In the data rows, the value 128 means zero.
Here are some points:
[109 154 137 135  71  86  70 154  93 110 107 121  74  94 143 107 190 169
 160  82 159  37  95 186  60 120 161  83 166 183 115 109]
[200 158  82 179 153 148 173 101 168 185 141  62 112 173 132 196 105 189
 127 109 128 104  87 108 160  78 172 152 102 139  84 190]
[171 147  92 132 147 163 159  53 149 108 202 120  37 130  84 161 129 211
 132 154 140 122  26 141 137 182 132 138  92 113  64 183]
[115 191 166 113 183 108 134 182  56  44  92 159 157 211 170  83 164  44
  68  66 139  97 255 114 146 142 160 120 130  78 147 132]
[169 101 147 107 193  99  82 157  88  68 187 212 128  80 153 123 127 215
 156  51 179  40 242  91 147  88  74  56 148 144 159  90]
[105  94 112 137 140 146  88 138 139 140 116 198 129  96 164  61  72  97
 157 168 100  51  99 197  77 143 163  55 128 163 200 137]
[ 91 119 167  72  49  74 199  42 203 159 138 173  95 123  88  97  17 149
 124 169 115 192 138  99 101 102 100 169 144 177 196 103]
[ 74 112 122  72 134  89 122  96 124 115 155 118 195 145 179 151 106 171
  89 156 120  78 131  96 188 140  75 115 247  85 211  98]
[129 129  80 119 101 120 157  71 123 255  43  82 121 104 157 192  42  87
 233 255 104 149 107 124 120 136 141 228 135 107 127  80]
[ 97 255 185 141 174 146 148 171  97 100 143  37 170 159  68 145 221 118
  59 168 139 231 126  67  65 139 123 164 156 110 124 183]
[172  80 188 173  19 152  54 181 170  31 119 224 122 139 166  77  86 168
  73   0 132  97 214 141 123  66  69   0 141 172 154  48]
[ 89 115 143  97 145 110  16 180 118  71 131 209 151 116 151 104 125 144
 144  48  99 125 235 192 211  99  61  59 148 230 173  70]
[153 137 128 185 153  95  41 169 153 111 127 111 107 181 151  91 121 136
 119 147  59 155 110 152  80 136  89 124  99 118 127 119]
[163 142  96 113 138 103 146  56 130 144 164  87 122 173 144 150 101 129
 130 217 101 196  21 139 129 132 175 255 122  81 131 151]
[169 144  79 124 113 130 255  83 104 171 157 115  79 193 138 167  98  33
 133 233 151 212  27 217 145 155 127 239 162  56 130 127]
[112 174 128 154 161 143 144 107  70  68  38  21 176 227  94 224 153  90
 101 135 105 120 153  96 187 141 185 194 168  76 104 165]
[120 137  37 124 106 114 145  51 122 162 140 177  88 119 120 117 131 153
 152 150  74 159  81 143 124 123 166 173  82 111 109 130]
[118  25 129 106 147  77 194  86 157 177  97 119 110 144 123 158  90 191
 221 193 143  59 100 181  78 144  91 156  64 158 155 120]
[183 135 131 159  92  86 100 217 130  97  90 136 100 149  95 139 200 156
 156 108  98 100 201 120 130 154 114  39  89 183 143  72]
[ 79 163 198 153 108 147 165 109 123 103 111 105 107 195 140 113 163  44
  54 188 107  87  24 146 179 122 206 187 117  97  53 167]
[108 113 123 142  87 151 206 109 155 120 188 103 166  59 140 124  88 102
 177 161 157 199 139  38 106 104  95 148 110 126 159 215]
[ 92 143 133 109 180  93 212  77  94 162 113  80 119 182 156 147  49  95
  93 165 205 203 140  14 122 137 154 172 147 121 144 115]
[134  56  61  59  67  77 227  57 182 213 138 132 116 147 120 171 145  90
 143 150 148 150 101 161 111  97 110 203 100 161 108 185]
[151 158 116 143  97 142 188 197 136 169 114 124  74 112  93 138 131  91
 182 169 179 114  31 188 153  86 182 168  97 157  85 174]
[ 94 156 218  98 100 124 155  67 148 140 129  56 139 113  80 155 175  67
 138 234 142 228  56  60 123 162 242 233 114 101  82 125]
[145 134  90 110 189 182 124 104 166 222 133  90  60 174 140 128  81 188
 176 171 200 157 132 144 113 118 196 110  94  54  80 111]
[156 165 162 102 127 226 181 144 166 160 152  57 150 145 120 169 102  90
 120 255 130 138  10 144 137 226 212 235  94  92  91  67]
Then 11 other points, each followed by its number:
[131 146 162  68 113 128  58 150 112  33 194 222 147 103 214  80 120 164
  84  58 133  64 255 101 147  83  52  25 106 136 233  40] 0
[ 54 130 157 120 225 121 126 132 122  44  93 103 130 222 134 105 153 100
  70 196 113 180 129 121 125 122 200 142 163 184 123 124] 1
[163 120 167  92 143 196  92  37 140 155 155 177  77 126  93 102 147 177
 157  28 119  38 134  98 148 143  75  45 148 101 126  76] 2
[152 173 134 106 161 198 112 134  94  80  57 103 156  78 143  69 146 105
  78  24  96  47 233 105 166 134 123 102 174 180 106 110] 3
[227 152  98 150 116 155 136 160 142   8  66 242 111  82  68  82 155 152
  70  76 151  38 174 165 106 130 153  25 117 172 104 112] 4
[ 87 192 187  83 136 181 154  61  85 203 105  25 115 197 128 154 152 143
  78 135 124 210  26  97 120 176 158 212 112 110 119 130] 5
[186 125 122 164  92  49 102 115 191  96 194 255 132  19 161  32 128 228
 153   0  87   0 255 201 149  87  61   0  64  96 191  92] 6
[165 124 108  98 196 107  86 130  61 119 142 207  75  82 126 116 143 150
 196  47  88  58 179 147 187  70  95  73  93 171 154 147] 7
[146 149 126 180 107 104 148 154  94  85  87  72 136 149 154 140  79  98
 110 221  92 126  98 135  80 154 190 172 137 178 113 136] 8
[ 89  89 166 198 157 127 135 145 165 148 117 102 176 140 124 165 115 134
 108 124 102 138 141 180 162 201 143 191  87 190 115 162] 9
[ 84 127 108  70  82 149 190  97 144 230 186 107 122 162 106 194  99 200
 169 147 107 129  25  67 129 158 154 188 220 129  83 129] 10
Which three of these numbered points are nearest to each point below, looking only along the 5 directions in which the first points spread most? Their numbers follow each, nearest first.
[147 180 146 207 130 126 126 162  88  65 109  88 189 164 134 133 150 170
 123   0 153  77 242 140 150 140 118  75 155 155 183 102] > 3 7 2
[140 154 147 157  77 141 103 249 145  81 119 212 129  73 171  18 102 111
 148  16  90  67 195 179 103 105 113  78  86 248 199 118] > 4 0 6
[142 163 135  99 139 113   9 225 146  62  83 131 111  60 127 133 237 137
 142  81 149  98  82 154 140  79 170 143 114 151 178 100] > 4 3 9
[ 78 141 165 177 188 153  96 201  98  45  59 205 197 128 145 107 168  95
 101  55 203  71 172  97 150  82 150  46 128 156 176  81] > 3 0 4
[205 115  57 130 134  95 138 140 170 182 127 123 140 122  95 161 130 108
 123 174 124 111 141 135  68  75 149  95 148 118  85 123] > 9 10 2
[108 150 150 181 198 183  60 219  82  78  60 110 181 160 162 104 215 109
  93  57 139  94 242 140 131 137 183 161 165 176  66  96] > 3 1 4
Here are 11 other points, each followed by its number:
[ 93  87 177  66 151 150 139 149 155 182 103  54 138 152 104 146 155 109
 137 197 164 156 102  70 102 181 174 154 171  64 174 198] 0
[162 131 134 125 105 219 148  53 110  29 122  72 126 100 160 172 108 164
  84 139 120 159 154 115 139 204 135  85 143  67  58 189] 1
[221 138  65  68 148 111 184 119 109 131 216 149  82 110 147 176 153 135
 131 115 211 153 101 112  65  59 123 163 181  91  77 155] 2
[113 109 155 140 117 158  72  99 114  49 197 131  94 143  98  76  90 147
  92 101 122  84 228 122 149 132 182 143 151 172 117 104] 3
[150 198 147  68 168  74  96 141 103 142 181 151 124 183 157  53 171 149
 109  33 111  72 143 141 163  44 125  37 149 169 114 141] 4
[115 102 166 103 109 138 127 149 116 182 102 143 126  59 140 125  65  62
 133 126 117 125 178 141 113 112 100  42 126 152 132 170] 5
[149  96 169 184 143 115   0 228 112  83  72 199 107 124 186  12 158 171
 102  45 125 129 193 187  82  74  65  67 124 190 196  67] 6
[ 28 155 178 118 141 161 117 159  61 163  45 113 191 129 132  55 126  34
  87  44  90 131 215 139 174 146 111  51 128 158 160 155] 7
[112  94 164 119 144  72  80  91 173 153 171 173 147 119 175  65  83 122
 135  16 117  68 163 179 114 143 100 105 137  99 176  97] 8
[143 178 133 161 157 108 112  98 106  61 190 131 110 115 112 135  64 128
 196 182  93  79  82 179 114  97 153 131 137 122 127 132] 9
[155 132  79 136 120 144 195 127 107 178  46  86 127  91 136 181 168  60
 124 255 200 168  48  99 137 165 191 255 139 134  44 202] 10
The same question for these:
[145 104 139 139  98 116  16 191 161  61 101 255 158  93 114   0  96 161
 135  27 157  87 136 136 144 106  43  59 122 175 206 105] > 6 8 4
[171  88 190 154 166  82  61 209 174  77  68  94 143 141 175  70 132 199
 115  48 119  85 235 160 169 104  40  49 154 137 165 137] > 4 6 3
[149  52  98  97 158  98 176 116 169 237 139  70  39 118 103 146  81 181
 137 163 104 130  51 151  95 137 198 182 134 124  90 164] > 2 9 10
[ 93  87  81 110  49  89  87 236  84 159 181 255 124  60 142  27  81 137
 186  21 129  52 174 137 191  96  23  68 118 144 207  77] > 8 6 5
[136 113 202 121 143 130  46 198 112 114 156 172 152 182 102 130 141 130
 103  93  97 145  95  80 120 138  77  40 125  78 193 131] > 3 4 7
[ 54 126 209 128 136 146  88 166 105  96  43  61 217  47  81 144 144 116
 104 122 136  86 162 116 135 114 147 144 128 156 154 113] > 7 3 5
